A single turn carries every row of the set below to another of its rows. Some are shown first; where does it send the rows asked next?
ferel: [ -6   0 -30  -5  -5   0   2  -4 -17  -7   5 -12  -4  14  -6]
ripa: [ 18  12 -12 -13  -2  -2  -9   3  -4 -15   0  -4  -8  -1  -3]
gufe: [-14  -8 -21   7 -11   0   6   4 -11  -1  -1  -8   4  -1  -9]
Zodib: [ -9   0 -16   8 -12  -2   8   4 -12   3   5 -12  13  -1 -15]
zafep: [ -3   0 -31  -3  -7  -6   2  -2 -13  -2   2 -11  -8  15  -9]
Ragal: [  1   7  -9  -6  -2   6  -1  -1 -16  -4  33  -7   2   4  -4]
libab: [ 16 -11 -15  19  -9   7   7  -1   4   6   9 -13  -3  13  -7]
duvag: [ -2   6  -8  -9   0   9   0  -9 -14  -2  27   1  -1   6  -6]
laka: [ -3   4 -31  -1  -6  -3  -2  -3 -16  -1   5 -10  -8  14  -9]
tig: [ 12   2  14   4  -3  17   0  -2   3  -5  -7 -17 -11   2  -5]
daval: [ 28  -7 -10 -13  -5   1   2  -9  -1  -6   1  -1  -5   0  -5]
lem: [  3 -10 -10  20  -3   7  11 -11   4  -4  15  -1  -8  11 -13]
Gobez: [ -3   3 -33   0  -9   1   2   0 -13  -3  -1 -10  -3  15  -8]
Medum: [ 17 -14 -11  18 -11  10   6   8   5   3   9  -7  -7  11   0]
los: [  6   6   1   5   6  14   9  16  -1  -9  -9  -8   7  15 -12]
pofe: [ 16  12 -12  -8  -5   0 -11   2  -3 -18   0   0 -11  -3  -6]
tinu: [-13  -2 -18  14  -7  -1   6   7 -14  -1   5  -9  10   2 -13]
leri: [ 18   9 -10 -10  -1  -5  -8  -6  -3 -16   1  -3  -4  -6  -1]
bal: [  8   4  -2   7   3  16  10  15   5  -9  -8  -5   8  13 -10]
Sabol: [ -6   5 -12 -10   0   3   3  -6 -11  -3  30  -9  -1   3  -2]
Medu: [ 28  -5  -3 -11  -7   5   4  -8  -1  -4  -1  -4   1  -1  -3]
Merat: [ -1   6 -11  -5  -1  10   0  -6  -6  -3  28   0   1  -3   0]
pud: [ 23  11 -10  -6   2  -3  -7  -3  -6 -18  -2  -2  -8   3   0]
numuz: [-10  -4 -17  13  -7  -5   6   6 -13  -4   5 -10   6  -1 -15]
gibo: [  7   1  11   6  -4  15   4   0   1  -9 -12 -14  -6  12  -7]
beko: [ 16 -13 -13  17 -13   7   9   7   6   5   5 -10  -7   7  -2]
Deguz: [ -2  -5 -12  23  -7   6  11 -10   5  -5  14  -2  -8   9 -15]
Zonug: [-12  -3 -21   8  -2  -4   3   2 -13   0   1  -8  10   3 -15]
lifon: [ 17  -9 -11  27  -8   8   6   4   5   2   8  -8  -8   3  -4]
saka: [ -2   6 -12  -7   0   5   1  -8 -11  -5  29  -4  -4  -1  -4]
Basa: [  3   5   3   1   5   8 -11  -8 -19   0  17  -8   3  11  -5]
muron: [ 7  6 -2  7  3 15  9 15  4 -1 -7 -5  7 18 -7]
Tibok: [  5  -7  -9  22  -5   3  11 -14   5  -2  14  -1  -6  11 -10]
naz: [ 15 -17  -9  18 -11   1   7   5   4   4   8 -12  -5   8   0]
tofus: [  7   4   8   3  -3  20   3  -1   0  -6 -11 -13  -8   1  -6]
befe: [  5  10   4  -2   3   4 -12  -8 -19   3  15 -10   4  11  -5]
nim: [  7   8   4  -3   3   1 -14  -7 -16  -4  17  -9   1  14 -10]
bazor: [  8   4  -1   6   1  17   8  12   0 -11 -10  -6   9  13 -11]
Muto: [  8   7   9  -2  -6  20   1   6   3  -5  -5 -14 -10   8  -7]
lurer: [  3  -6 -13  27  -9   6  10 -13  -1  -5  14   1  -3   8 -11]
Mub: [  6   5   3  -4   2   1 -15  -7 -21   2  12  -9   2  10  -3]
zove: [ 30  -2  -6 -10  -2   2   6 -10   1   0  -4  -5  -4  -1  -6]
gab: [ 29  -3  -7 -12  -4   4   3 -11  -2  -2  -1  -4  -1   1   0]
vorot: [ 20  15 -10  -8  -3  -4 -13  -1  -1 -12   2  -2  -6  -1  -2]
fen: [  8   2  10   6  -1  17   1   4  -6  -7  -5 -16 -16   5  -7]

tofus -> vorot
gibo -> pud
And these:
leri -> Ragal
lem -> bazor
zove -> nim

A single turn carries every row of the set below to another of its rows. Some are shown first; where does it send the rows asked next?
tuve: [-16 -13   5   5 -18   2   3 -11  11  18 -10   9 -12  34 -14   1  -3  -4
 -19  -8   7  10  13 -20  -4  -6  -8  21  11 -28   2  -3  -8 -13  19 -34
  -3 -16 -26  18  12   4 -11   6 -17]
bub: [ -7  -9  -7  14 -19   1  -4 -11   4  23   7 -24  -1  33  -5  -8 -11 -10
 -20   5   1   5  -9  -5  -7 -13 -10  16  33 -15   6   8  -7 -24  12 -17
   2   0 -21   3  14  13 -15  14  -9]
deso: [ -6   2  -5  13  -7   3   0   3  -9  22   0   8   9  19 -34  -9  -2   8
   0 -12   2   8   8 -20   7  -4  -6  20  12 -12  -3  -2 -21 -21  -5 -14
  -2  -2 -12  19  16  -2 -22  16 -19]
keda: [-14 -13  -3  21 -37  18   5  -7 -12  12   2 -14  -6  21 -14 -14   0   0
   7   2   2  21  -6 -11   0 -14  17  -1  -6  -8  10  21   7  -6  11  -5
  -2 -16 -19 -10   9  -1  -9   9   4]
biv: [  1 -10  -4  13 -22  -4  -4 -19  -6  24  -1 -19   7  30 -12  -6  -7 -10
 -12  -3   0   4  -8 -16   6 -16 -20  23  24 -20   3  12 -12 -16  15 -26
  -6  -3 -12   9  11  12 -20  14 -25]
Vazek: [ -2  -7  -1  26 -31  15  -5   3  -5  16  11  -3  -5  24 -20  -8  -6  -2
   1  -5  -4  26  -7 -11 -10  -6  -1   0   1 -17  13  19   4  -4   6 -15
   0 -34  -3   5  11  -9  -1   3  -3]
Pazi: [ -9 -10  -6  27 -29  10  -5  -1  -4   8   4   8  -8  31 -24 -10  -4 -11
   0   5  -4  23  -4 -11  -8  -8  -3   5   2 -15  11  11   4  -7   9  -4
   2 -37  -7   7   3  -8  -6   6   2]
Bazib: [-12  -4   5   8  -9  15  25   1   7  43   5  -2  -3  20 -10 -11   1  -5
 -13 -14   4   6  13  -4  -8  -1   3  12   8 -11   8  13  -7 -28   4 -19
  -2  13 -29   1  15   7 -14  15  -8]
gomu: [ 12   0 -13  22 -13   8  18 -20 -11  20   4  -6 -21  31 -12 -23   4 -17
 -11 -12  -3   3   1   3   6  -8 -10  22   7 -12  15  22 -13 -28   6  -6
   4  -7 -22   9   6  -1 -29  14  -4]
mosek: [-16  -2  -2  11 -20  -1  -1   5  15  12 -14   2 -27  44 -28  -9   3 -13
 -11 -18   7  18   5 -19 -12  -6   6  21   7  -8   7   4  -5 -21  10 -19
  -9  -5 -28  -3  13  -5 -18  11  -1]
dalaf: [  8 -16 -10  19 -12  24  10 -15  -8  23  13   3  -9  14  -9 -10  -5   1
 -10   2  -2   7   3   1   8  -9   2  16   9 -31   5  10 -26 -17   7  -4
   4 -21  -5  10  -4  -4 -20  14 -22]
pavol: [-10 -16  -2  20 -39  17  11 -15  -6  18  -3  -4 -12  29 -14 -14  -4  -8
   3   5   8  19   0  -6  -6 -16  10   4 -12 -11  11  20   7  -4  18  -8
  -4 -24 -24  -6   3   3  -9   1   0]
gog: [ -3  -4   2  21 -41   9  19 -15 -13  23  -4  -7   0  22 -19  -6   9 -12
   0 -11  -6  25  -7 -10  -2  -4  -3  -1 -11 -18  18  25   9 -12   0 -12
  -2 -21 -10  -5  14  -2 -15   9  -2]
kisof: [ -3  -7  -4  22 -41  12  14 -21 -16  28  -3  -7   5  25 -19  -6   7  -8
   1 -12 -13  25  -6 -10  -5  -2  -4   2  -4 -22  16  24   5 -10   1 -14
  -4 -17 -10   0  13   3 -15   9  -8]
tes: [-21 -10  -2   7 -15   0  -4   2  13  12 -15  -4 -21  41 -25 -11  -2  -8
 -13  -8   7  10   6 -23 -10 -14   3  20  15 -11  -1  -4  -5 -18  11 -24
  -5   1 -28  -4  12   1 -22  10  -4]
Med: [-10 -23  -5   3 -13  24   2  -7   1  23   3  -1  -9  13  -5 -10  -7  -4
 -15   6  -2   7   7 -10   2 -10  11  18  16 -25  -1   1 -22 -18  10 -11
  -6  -8  -9  -1   3   0 -30  23 -20]
zise: [-14  -3  -3  11  -7   0  -1  -1   2  26  -2   5   5  23 -28  -2  -1   6
 -11 -13  -1   8   8 -23   8   0  -7  23  17 -19  -5  -6 -21 -20  -1 -19
  -1  -3 -11  20  19   1 -19  12 -25]
misat: [-18 -23  -4  -1  -7  17   1  -7   6  21   0  -4 -10  21  -8 -10  -8  -3
 -17   4  -3   1   4 -14   1  -9  12  21  19 -20  -7  -4 -20 -22  13 -18
  -2  -3 -13  -4   7   4 -26  18 -22]
pur: [ -4  -8   1  29 -25  15  -7   1  -7  22  12  -6  -1  27 -17  -9  -7  -5
   2  -5  -8  27  -6 -11 -10  -8  -2   4   8 -16  11  19   3  -6   4 -15
   1 -31   1  -1   9  -9  -3   1  -3]
ronal: [-17  -7   3   3  -6   6  21  -4   8  37  -6  -3   0  26 -11  -9   8  -5
 -17 -13   2   2  14  -3   0  -1  -3  16  15  -8   5   8  -9 -29   2 -22
  -3  13 -26   1  15  12 -21  15 -15]
Sodi: [-15  -7  -5  22 -34  18   4 -10 -13  18  -2 -14   5  24 -13 -11  -4   4
   7   7   1  18  -3  -4   0 -10  15   0   0  -8   7  21   4  -7  10  -1
  -1 -14 -16  -9  11   0 -11   6   1]
Bipep: [-16  -2 -10  13 -21  -2   7 -14  -9  25  -3 -19  12  32 -15 -12  -3  -5
  -9   3  -1  -1  -8  -8   5 -15 -12  17  23  -8   4  13  -4 -25  14 -23
   3   4 -28  13  20  18 -16  13 -16]
Tar: [  2  -2  -2  28 -40   1  14 -12  -6  24  -8   3  -8  34 -28  -7   5 -13
   3 -12   0  24  -4 -13 -11  -3  -5   3  -6 -14  17  20   8  -5   1 -14
  -8 -19 -15  -2   9   0 -12   7   4]
namaz: [  2  -9  -7  25 -10  22  24  -2  -1  39  19 -11 -18  26  -9 -16  -5   2
  -4 -14   8   9   8  -2 -10  -5  11  15   7 -18   9  16  -7 -23   7 -12
   4   6 -28  -5   4   1 -14  10  -4]
Nif: [ 16   1 -14  29 -12   3   5 -15  -5  19  16  -1 -16  27 -12 -13  -8   1
 -13  -6  11   6   6   0   5  -5 -11  22  11 -20   8  14 -17 -20  10  -7
   8 -20 -18  25   7  -3 -12   1  -8]
mifi: [-23 -10   4  -1 -18  -4  11 -13   8   7 -25   8  -7  31 -20  -5  10 -11
 -17   0  -5   8  12  -5   7  -7  -9  12  12  -8   7  -1 -11 -22  14 -14
  -1 -12 -27  10  14   4 -26  16  -7]
Pomo: [  4   6 -13  29 -11   6  18  -6 -16  24   2   1  -1  23 -35 -16   5   2
   4 -13  -2   9   3  -6   9  -8  -4  15   6  -8   8   9 -16 -25  -8   0
   7   2 -12   7   9  -3 -26  14  -9]
Deta: [-14 -14   3   6 -23  10   9 -13   8  17 -14   9 -20  34 -10  -1  -3  -9
 -19 -11  12  13  13 -17  -1  -7   3  22  -2 -29   4   4  -4 -13  24 -29
  -8 -26 -28   7   9   0 -13   5 -20]
Semur: [-18  -5   0   9 -19  -4   6  -7   5   0 -22  14  -6  32 -22  -5   8 -10
 -12   2  -5   9   9 -10   8  -2  -1  16   6  -8   6   2 -10 -22  19  -7
  -2 -25 -26  14  13  -9 -21  17  -7]
nere: [  9  -8 -25  28 -18  15  10 -18 -14  16   9 -12 -27  34 -12 -20 -12   0
  -9  -8  10   1  -1  -9   0 -11  11  26  13 -18   1  15 -10 -22  14  -6
   4  -7 -29  14   6   3 -24  11  -4]

Pomo -> namaz
gog -> keda
Deta -> Semur
And these:
Tar -> pavol
kisof -> Sodi
bub -> biv
misat -> zise
deso -> Bazib
tuve -> mifi
nere -> Nif

